R: a few groups of rows, each row roughly a mix of its group's hidden directions
R (111 x 13)
[[-32  10  20   4  10  23  10   4 -23  20  -1  38  14]
 [  1  15 -39 -20 -33   3  11 -14   4   3 -20   2 -29]
 [-32  -5   1  30  -8   7   9 -13 -14  32  22   9 -26]
 [ 19   6  18  39   5  12 -32   0  10   9  32   5  10]
 [  1  11 -14 -43  -9  18  23   6   3  -6 -15  36  -3]
 [-20  10   5   4  15  35  20  26 -17  10 -15  13  31]
 [ 33  -4  12  22   1 -34 -16  -8   9   2  35 -12  -6]
 [ 11  18  39  -7  13 -24  -1 -28 -16  -8 -12  -9  26]
 [ -8  -9   9  27  -8  36 -30   5  29   4  13  17 -15]
 [-20  -3  29  28  23  13  -5  11 -16   3 -18 -17  32]
 [-39  -4 -20 -16  -2  21 -22   9  11 -16 -26 -19  11]
 [ 21 -18 -24   8 -10  21 -13  30  30  -5   9  15 -22]
 [ 27  -1 -14 -23  -9 -28  36 -10   1  -8 -11 -24 -17]
 [ 30  -4  17   3  -5 -32 -27 -33   9 -10  14  -4 -17]
 [ 29 -27  -9  31  -6  13 -20   7  22  -2   5  -7 -32]
 [  8   6  50  23  23   3 -10  -5  -9   0  -4   2  31]
 [  2 -30 -30 -29  -5 -10   3  11   5 -19 -27  -1 -27]
 [ -1   4 -36 -34 -14   7  26  15   6 -11 -31  -4  -8]
 [-28   9 -27 -10 -15  28  34  -7 -14  17 -14   4 -16]
 [ 28  -9 -25  -3  -4  28  13  40  23  -6  -2  11  -6]
 [  6  -9  42  27   9   1 -14 -22  20   1  29 -10  -5]
 [ 22  16 -30  -3 -20  30  22   0   7  -1 -30 -19  -8]
 [-12  17 -23 -24 -18   9  43  -3   1   3 -25 -18  -5]
 [ 13  -4  27  18   4  22  33 -10 -16  20  -7  29 -19]
 [ 18   9  34  18  10 -33 -27 -10   3  -5  16  -9  22]
 [  4  14  25  -9  21   2  -3   8 -25  -8 -26  16  42]
 [ -3  10 -18  -1  -2  42  34  12 -19  18 -11  22   0]
 [-15  23 -32 -44 -12   4  21  -1   2  -9 -10 -10  14]
 [ -6 -16  26  29  15  25 -30  18  18   0  18  14   8]
 [-29   2  -9 -34  -4   1 -12  12   5  -4  11  47   1]
 [-25  18 -13 -29 -10  29  16   6  -3   6 -11  37   4]
 [  0 -19 -23 -28 -10 -16  19  -6  -9  -8 -32   3 -34]
 [ -5  15  -8  -8   1  39  38   8 -20  13 -22  17   9]
 [ 23 -12  12  13   5 -23 -38   4   2  -1  28  30  -7]
 [  4 -20  20   0  10 -40 -13 -13  17 -16  18 -32  -4]
 [ 28 -23   0   6  -5 -35   7 -20   1  -4   1 -18 -37]
 [-14   7  -7 -18  11  37  -1  31   1  -5  -6  29  29]
 [-32  18  14  -9   7  26  10  -8 -26  12 -15  30  19]
 [ 11 -26   5  17  -6 -34  -7 -23  -3   3   2 -14 -41]
 [ 12  17  21  41  -4   6  15  10   5  28  32   9   4]
 [-22  -5  38  38   1  27  -9 -11  13  10  -8  -4  -7]
 [  6  -4  -5 -18   9 -40 -34   6   9 -22  20 -14  19]
 [-39   0 -22 -13   5   0   9  39  -3  -3 -17 -11  23]
 [ 47   1  -6   9   3 -30 -17   0 -14   3  28  18  -3]
 [-17  20  21 -14   4  -8  15 -35 -37  11 -11  16  10]
 [-13   0   3  -5  20  -4 -12  42  -8 -10 -16   4  43]
 [ 47  25   2  16 -17  10  -3 -19  -5  12   6  25 -11]
 [-17  11  -8  21 -10  41  -3  -5 -14  26   5  32 -11]
 [-20  18   0  -5 -15  25   9 -11  -5  21  10  47 -14]
 [-15  -1 -40 -15 -13  30  25  12  -9  10 -16  13 -18]
 [  3  -6 -29  22  12  -3  16  23 -43  20  -3 -12   9]
 [ 30  -8  10  35   1 -11 -32  -1  13   4  33   0  -9]
 [ 27 -20 -16  -1   6  -3 -27  36  23 -15  20  13  -1]
 [ 32 -20  -5  11  -9 -31  -1 -19   4  -3   2 -17 -39]
 [-31  13   7  28   6  29  -4  12 -19  25   9  19  19]
 [ 12  12  25  17   2 -35   3 -28  -3   7  26 -28   5]
 [-23 -27 -14  -2 -13 -19   2 -10  18   4  21 -10 -43]
 [ 35 -14   4  -1  -3 -32 -20 -29   1  -8  18   1 -27]
 [ -3 -16 -32 -36 -15  -6   1  10  28 -20  -8  -3 -24]
 [  5   5 -26  -2 -19  29  29   1  -8  18  -9  26 -29]
 [ -7  14   1  11   5  46  13  17 -16  16 -12  29  17]
 [ 29 -20 -14  18 -14 -15  -9  -6  11   5  19   3 -44]
 [ -1 -22  26   8  27   1 -13  25   4 -20 -27 -16  25]
 [ 13  20  22   1  -1 -24  26 -40 -16   8   5 -24   4]
 [  3  -7 -19   3 -22 -51  -4  -3   5   5   6  -7 -34]
 [ 46  -4 -11   5 -13 -31   1 -12  10  -5  10 -18 -25]
 [ 10   1  24  35   3 -21 -14 -19   8   7  30 -29   0]
 [ 30   6 -28 -20 -19 -31  13   2  17 -12  -6 -22 -14]
 [ -7 -36   5  12   2  12 -25 -13  20  -3  23   8 -36]
 [ -9  -1 -21 -18 -17 -37  12 -12   6  -8 -16 -36 -17]
 [-13   5  20 -14  25  36  12  11 -11  -3  -3  19  36]
 [ 32   1  -6   5   4 -10  -3  21  31 -13  28 -31  16]
 [  3 -32  -4  23   6  21 -38   7  23 -14  -1 -19 -13]
 [-28   6   1 -17  -8 -10  28 -29 -24   7 -31  -7 -13]
 [ -6 -16  20  -3   9 -33 -40  -1  19 -16  26   3   2]
 [  3 -13 -24 -27 -10 -30  14  -5   9 -18 -19 -32 -18]
 [  0  -2  18 -37  13 -32 -19  -1  15 -26  13   5  21]
 [ -1   9  -1 -41  10  -8 -18  18   4 -24  -5  22  33]
 [ -1 -24 -11 -20  -5 -43  21  -6  -6  -6 -13  -9 -32]
 [-34 -10 -24 -44  -5 -14  -1  10  11 -10  10  16  -9]
 [ -3  10  49   9  18   6  17 -15 -19  12   3  22  17]
 [  7 -17   2 -20  16 -35 -33  19   6 -21  15  13  14]
 [  8   3  25  33  -1 -27 -18 -29  -4  12  26 -15  -7]
 [  9 -21 -20  20  -4  -1 -29  32  25  -1  26   6 -14]
 [-45  22  -3   4  -9  17  21 -17 -22  24  -7  -3   4]
 [-16   9  -8  23  -7  26  18  -5  -1   8 -24 -46   5]
 [ 17   1  -1 -43  13  -1  17 -21 -11 -25 -21 -18  15]
 [ 31  -7  19  42   2  -8   7 -19 -11  18  14 -11 -20]
 [ 17  -9  21   3   9 -46 -27 -15   6 -14  17 -16   3]
 [  8 -15 -43  -5  -5  20  14  40   5   3   0  14 -13]
 [ 14 -16  -7 -24   8 -28 -10 -11  11 -29  -3 -41   2]
 [ -8  11 -35  15 -12  29  17  21 -14  27   8  21  -8]
 [ -5  -6  41   9  21 -29 -20  -9   2 -10  13 -18  24]
 [  7 -20  29  29  13  -8 -30  -5  16  -1  35  -2  -4]
 [-17 -15  -4  37  -8  30  17   2  -6  23 -13  -3 -30]
 [ 21  -9  27  24   3  -7 -24 -31   4   5  31   7 -18]
 [-15  17  35 -14  17   6 -17   3   1 -12  -6  17  42]
 [ -9   0  -2 -14   7  24  45  34  -1   8  -8  23   9]
 [ -2   4   9 -31  12 -11  16  14   2 -24 -34 -18  30]
 [-10   7   0  22 -17 -12   3 -34  -1  23  35  -9 -27]
 [-13   5  -3 -16 -16   5 -31  -2  22  -2  19  45 -15]
 [-19  16 -22  -9  -2  24  39  25 -12  11 -19  -1  16]
 [ 13  25  23  18   9  -4 -14   2  -4  11  39  15  31]
 [-17   2  16 -23   6 -18  29 -31 -33   4 -20   5  -5]
 [-28  -4 -10  -8 -14 -32 -15 -37  -6   2   6 -16 -25]
 [-22   2 -16 -29  15  -6 -12  30 -10 -15 -10   5  37]
 [-32  13 -15 -40   1  13   0  18   1 -12 -14  17  25]
 [  3   2 -34 -13   1  -2  30  46   0  -1  -8 -10  15]
 [-28  17 -10  -5  -1  29  36   3 -21  14 -23  -8  15]
 [ 20   9  -5 -24  -5   3  55  -7 -12   2 -20   1  -8]
 [ 43  -8  15  18   0 -18 -26 -14  11  -4  26   8 -14]]

which group is each row in? (one row of each group first)
[ 29   4  -9 -18   0  21  -8  23   0 -16 -34  31   9]
(20)
[-10  10  37 -10  20   6 -12   7  -9  -5  -2  36  34]
(17)
[ 40 -13  -3 -20   8 -38 -14 -16  -1 -21  10 -10  -6]
(85)

[ 30 -22   5  22  -4  21  25   3   3   7 -21   5 -36]
(17)
[ 31 -11   0  20  24 -22   1  18 -39   9   8   9  14]
(17)
[ 21   1   4 -11   6   3 -21 -19 -34  -2 -17  43  -3]
(20)
[  8 -17  -2   1 -14 -22 -26 -30  19  -7  17  -7 -38]
(20)
[-10  10  29  22  18  32  -6  15  -9   9   0  19  32]
(20)
[-42  -3 -21   5 -10  41   5  14   5  14  -6  11 -11]
(20)
[ 25  19  10  -6  14   5  14   2 -12 -13 -26 -26  39]
(17)
[ 32  -9 -27 -23  -8 -23 -25  13  19 -21   7   9 -11]
(17)
[-18  11  17  34  -9 -30  10   5   0  29  30   2  -6]
(85)
[ 11  -5 -44 -13 -15   2  13  37  22  -6  -6  -8 -12]
(20)
[-18  -8  22 -11  23 -17 -31 -20  -7 -19   8 -20  26]
(85)
